In the data rows, the value 128 means zero.
Here are some points, one per row:
[124 130 136 132 114 121 139 134 166 114 143 106 119 163  71 105  93 118
 131 120 125 133 186 122 119 128 160 122  98 125 132 121 140 114 124 155
 147 140 137 129 108 121  93 121 124 103 122 124]
[166 143 109 140 125 142 151 127  88 120  70 183 118  84 133 143 159 135
 136 154 141 122 133  79 127 160 118 149 103 136 138 127 122 113 122 112
 171 118  98 114 148 167 110 115  95  59  93 146]
[131  90 146 143 147 123 108 132 129 141  99 114 143 133 138 163  80 113
 103  81 176 137 115 183 169 105 125 133 106 120  91 137 144 147 122 143
 150 117 160 130 123  89  89  93 106 121 120  99]
[132  58 149 105 104 120 142 140 191 174 125  75  97 111 121 179 119 165
 144 127  79 118 124 131 110 132 124 176 121 121 173 137 214 183 138  52
  95 144 117  83 123  93 101 127 162 134 136 140]
[118 156 140 130  99 164 155 116 106  93 163 125 118  83 151 106 153  72
  95  96  99 128 117 189 113 115 136 117 113 189 117  73 205  79 143  97
 120 128  94 139 128 245 161 161 116 110 150 135]
[135  77 111 128 160 105 118 142  81 137 120 154 100 109 156  86 121 145
 105 151 154 134 113  89 140 106 142 122 140 136 106 122 110 124 135 100
 177 117  99  90 137 126 138 112 132 148 140 128]
[129 175 120 130 177 110  89 140  64  89 124 139 114  99 172 142 129 136
 110 121 110 124 120 185 117 123  75 131 146 132  98 122 140 136  95 126
 120 119 139 121 142 114 114 125 130 118 132 101]
[139 133 126 147  68 151 162 109 141 154 149 117 119 124 116 100 120  89
 107 137 140 124 137 108 146 116 127 162 131 163 145 155 157  43 181 144
 112 108  94 143 133 142  94 148  90 135 159 169]
[127 124 107 126 133 133 102 133 109 132 180 104 116 102 102 127  93 130
 137 141 154 136  85 167 123 153 130 113 127 142 118  97 182 136 117 120
 129 170 102 124 147 145 131 139 160  66 155 132]
[132  99 136 147 118 131 101 157  96 128 168 107 123 133  89 116 173 198
 101 164 121 110 139 166 117 148 170 166 136 124 132 136 116 139 126 120
 129 150 157 129 112 137 156 136  88 137 132 153]
[125  86 124 128 115 115 123 133  73 132 140 156 137 122 169 126  67 109
 130 129 200 120 109 102 148 141 114 127 116 132  95 115  94 148  99 144
 100 159 125  96  96 118 118 158 122 103  92  98]
[122 206 114 104 161 133 130 134 112 122 135 113 123 133 144 137 156 122
 135 122  66 102 122 136  80 135 135  82 135 123 161 138  92 169 106 144
  78 123 135 155 102  63 135  96 125 127 109 125]
[119 124 118 114 129 138 134 109 152 120 144 104 122 165 125 149 121 148
 158 127  98 131 131 137  96 117 106 140 130 131 151 109 115 144 126 104
 111 137 163 122 122 117 140  93 139 150 119 134]
[159 106 129  92 132 119 100 119 229 148 106 120 141 146  56 117 155  90
 142 127 174 101 174 172 124 146 159  80 152 151 147 103  94 112 138 161
  77 135 105 157  72 178 167 161 137  97 117 158]
[112 165 115 120 109 126 173 105 135  95 147 123 137 130 168  73 150 127
 141 122 157 134 142 180 157  92 156 159 129 151 115 176 136 100 140 134
 123 141  97 123 133 164 115 127 128 152 151 155]
[134 129 142 111 137 133 167 140 171 147  94 130 119 162  91 118 134 138
 142 122 129 154 166 155 105 134 117 146 111  80 123 147 145 117 145 150
 114 150  99 101 120  27 126 112 101 187 116  90]
[121 171 117 157 147 141 121 123  84 102 124 135 159 169  93 119 167 157
 140 140  76 127 153 193 111 132 146 134  93 119 104 125 105 163 148 108
 145 131 141  72 154 100 125 130 164 182 133 143]
[115 123 136 107 165 119 126 114 133 156 124 149 119 179 175  95 133  77
 154 132  85 125 127 117 168 146 133 138 106 124 122 161 116 164 130 143
 174 113 108 141  82 155 151  93 117 116 140 122]
[144 145 132 137 135 155 156 145  73  93 175 125 148 115 149 149 117 159
 108 129 106 141 107 121  98 117 112 127 126 176  87 118 196 122 143 127
 127 117 102 105 144 174 126 181 134  88 140 106]
[105 108 140 126 153 125 123 152 121 124  78 145 124 140  87  99 140 141
 118 167 166 149 129  96 120 114 149 165 134 112 153 116 119 147 166  86
 128 120 119 215 151 115 177 125 181  86 137 142]
[149 153 125 119  99 133 187 118 165 118 128 113 128 150 137 122 164 136
  94 122 152 125 157  85 139 125 116  88 151 117 140 140  89  64 133 119
 112  68 173 122 139 149 130 115 124  84 167  97]
[ 98 155 120 130 159 123 162 128 110 122 119 163 146 145 102 139 122 120
 113 118 164 117 121 133 164 154 131  96 149 120  97 111  79  82 108 147
 138 115 119 149 149 176 105 133 105 153 131 112]
[127 134 117 123 114 134 112  87 112 148 107 159 127 150 122 153 130 129
 133 203  81  96 155 119 113 120 149 169 135 137 150 110 119 112 137  88
 121 153 118 146 104 146 164 123 132 162 127 109]
[120 170 122 106 149 126 128 126  92  82 160 170 132 125  44 135 115 133
 149 125 148 136  74  68 117 128 121 194 142 116 106 124 135 181 122 128
 157 147 145 135 127 158 125 173 116 103 145  99]
[115 146 131 121 128 148 111 114 139 160 135 156 108 120 164 126 149 169
 113 114 204 145 101 118 146 117 132 102 112 158 152 123 128 115 134 129
 121 134 130 152 142  81 131 140 136 128 154 152]
[112  82 124 114 155 130 110 141 146 124 133 114 157 142  79 130 125 106
 117  70  86 114 155  93 147 140 123 158 136 119 127 100  87 139  90 150
  96 140 146  88 108  97 124 109 156 175 137 131]
[142  73 139 113  98 146 141 115 148 131 168 152  99 142 172 117 168 102
 121 146 112 103 145 107 115 113 117 115 134 143 132 125 187 124 112 107
 142 111 145 170 124 135 144 140 125 151 150 169]
[149  99 120 152 167 114 139  86 157 135 130 153 132 149 129 107  92  91
 153 106  88 143 144 121 152 137 130 153 119 131 135 156 137 172 135 144
  97 144 110 140 131 183 149 154 128 165 137 145]
[ 98 119 120 180 112 106 165 113 157 122 111 128 132 129 127 127 129  73
 114 123 129 117 163 135 136 108 134 168 109 128 161 103 181  41 121 183
 165  79 165 126 135 114 159 138 122 140  81 146]
[115 149 105 105 111 118 119 136 109 134  98 108 145 111 121 158 115 151
 117 103 156 149  89  63 108 101 108  86 129 159 105 157 105 192 135 161
 154 151 132 143 143 183  96 123 129 116 135 133]
[128 125 134 121  95 143 117  97 167  82 132 125 157 108 170  98 148 154
 130  72 128 111  99 132 110 104 120 120 128 137 127 132 180 128 113 127
 145 159  70 145 134 156 120 148 128  64 129 112]
[116 113 143 115 125 120  79 153 153 169 113 112 131 112 225 174  67  65
 110 109 191 143 106 103 132 140  92  59 149 103 116 145  29 124 121  91
 126 136 100 150 148 116 113 150  87  83 112 149]
[159 163 142 142 163  97 119 148 140 141  77  94 138 125 104 190  96 183
 102 116 153 132 109  87 140 118 116  82 172  79 116 121  92  62 139 120
 117 120 182  86 157  63 106  95 120  97 103 103]
[127 118 113 134 153 113 136 130 117  99 120 138 141 131 127 101 172 129
 154 156  75 137  93 118 113 145 153 133  97 110 117 109 113  82 150 137
 104  99 135 141 105 102 127 136 119 159 133 122]
[115  95 131 117 139 124 125 101 137 171 142 140 119 159  75 128 100 183
 156 167  80 142 128 110 149 126 135 174 135  89 143 153 131 104  96 168
 156 117 155  99 153  40  75 115 135 180  96  86]
[134 141 127 115  81 130 133 157 133 140 102 126 154 120 137 125 148 112
 164 120 161 116 128 129 127 100 154 113 154 114 142 124 113 139 111 126
 145 132 175  85 177 112 131 131 143 163 145 145]
[153 149 147 136 142 145 135 132 125 110 149  91 133 145  69 159 120 144
 136 138 148 112 162 141 174 155 118 126 112 149 125 145 159 138 158 119
 163 128 148 121 117 121 101 151 135 158 103 128]
[127 108 124 135 124 108 101 121  86 170 121 137 106 122 127 140 146 140
 170 129 124 144 148 124 129 135 152 111 127  95 144 140  74 207 121 137
 129 146  87 114 123  30 154  96 146 107 101 131]
[104 146 137 178 113 122 114 127 160 145  96 133 103 111 153  91 153  81
 131 159  99 135 140 133 100 142 122 110 145 140 143 138  97 141 116 152
  68 115 119 172 125 185 136 105 114 160 142 115]
[123 109 139  96 107 126 111 167 161 137 144 116 128 154 188 131 118 118
 136 173 119 147 145  93 110 137 126 101 156 137 128 116 155 171 104 107
 111 114 164 136 113 133 161 112 128 191 132 144]
[149 163 146 156 114 127 141 152  99 113 127 131 126  98 148 164 132 139
 124 118 114 131 104 164 148 119  95 128 132 122 122 123 140 157 111 131
 106 140 133 125 147 147 109  97 132 110 118 123]
[133 131 127 122 129 123 110 121 159 135 135 135 136  72 123 109 124 146
 140 133 105 127 116 129 124 133 125 132 107  94 117 106  70 119 141 153
 161 154 135 134 111 105 167 135 153 130 118 122]
[124 116 124 148 100 143  88 129  77  94 146  85 132  83 157 132  94 130
  92  74 129 133  91 172 125 150 100  95 120 118 150 169 163 109 155 110
 145  64 127 135 116 183 112 129 138 105 114 132]
These points spread out most along one direction. Take the direction at right angles to it along which they spread out most. Go by this last direction. Where along it does each point below lie, from 0 to 99? The average is 50, and the first point in the table lies past the average. One standard deviation of the points above along it is 16.
[149  99 120 152 167 114 139  86 157 135 130 153 132 149 129 107  92  91
 153 106  88 143 144 121 152 137 130 153 119 131 135 156 137 172 135 144
  97 144 110 140 131 183 149 154 128 165 137 145] 67
[120 170 122 106 149 126 128 126  92  82 160 170 132 125  44 135 115 133
 149 125 148 136  74  68 117 128 121 194 142 116 106 124 135 181 122 128
 157 147 145 135 127 158 125 173 116 103 145  99] 43
[134 141 127 115  81 130 133 157 133 140 102 126 154 120 137 125 148 112
 164 120 161 116 128 129 127 100 154 113 154 114 142 124 113 139 111 126
 145 132 175  85 177 112 131 131 143 163 145 145] 47
[133 131 127 122 129 123 110 121 159 135 135 135 136  72 123 109 124 146
 140 133 105 127 116 129 124 133 125 132 107  94 117 106  70 119 141 153
 161 154 135 134 111 105 167 135 153 130 118 122] 48
[124 130 136 132 114 121 139 134 166 114 143 106 119 163  71 105  93 118
 131 120 125 133 186 122 119 128 160 122  98 125 132 121 140 114 124 155
 147 140 137 129 108 121  93 121 124 103 122 124] 62
[125  86 124 128 115 115 123 133  73 132 140 156 137 122 169 126  67 109
 130 129 200 120 109 102 148 141 114 127 116 132  95 115  94 148  99 144
 100 159 125  96  96 118 118 158 122 103  92  98] 23
[115 146 131 121 128 148 111 114 139 160 135 156 108 120 164 126 149 169
 113 114 204 145 101 118 146 117 132 102 112 158 152 123 128 115 134 129
 121 134 130 152 142  81 131 140 136 128 154 152] 38
[127 108 124 135 124 108 101 121  86 170 121 137 106 122 127 140 146 140
 170 129 124 144 148 124 129 135 152 111 127  95 144 140  74 207 121 137
 129 146  87 114 123  30 154  96 146 107 101 131] 39
[134 129 142 111 137 133 167 140 171 147  94 130 119 162  91 118 134 138
 142 122 129 154 166 155 105 134 117 146 111  80 123 147 145 117 145 150
 114 150  99 101 120  27 126 112 101 187 116  90] 65
[132  99 136 147 118 131 101 157  96 128 168 107 123 133  89 116 173 198
 101 164 121 110 139 166 117 148 170 166 136 124 132 136 116 139 126 120
 129 150 157 129 112 137 156 136  88 137 132 153] 64
[104 146 137 178 113 122 114 127 160 145  96 133 103 111 153  91 153  81
 131 159  99 135 140 133 100 142 122 110 145 140 143 138  97 141 116 152
  68 115 119 172 125 185 136 105 114 160 142 115] 60
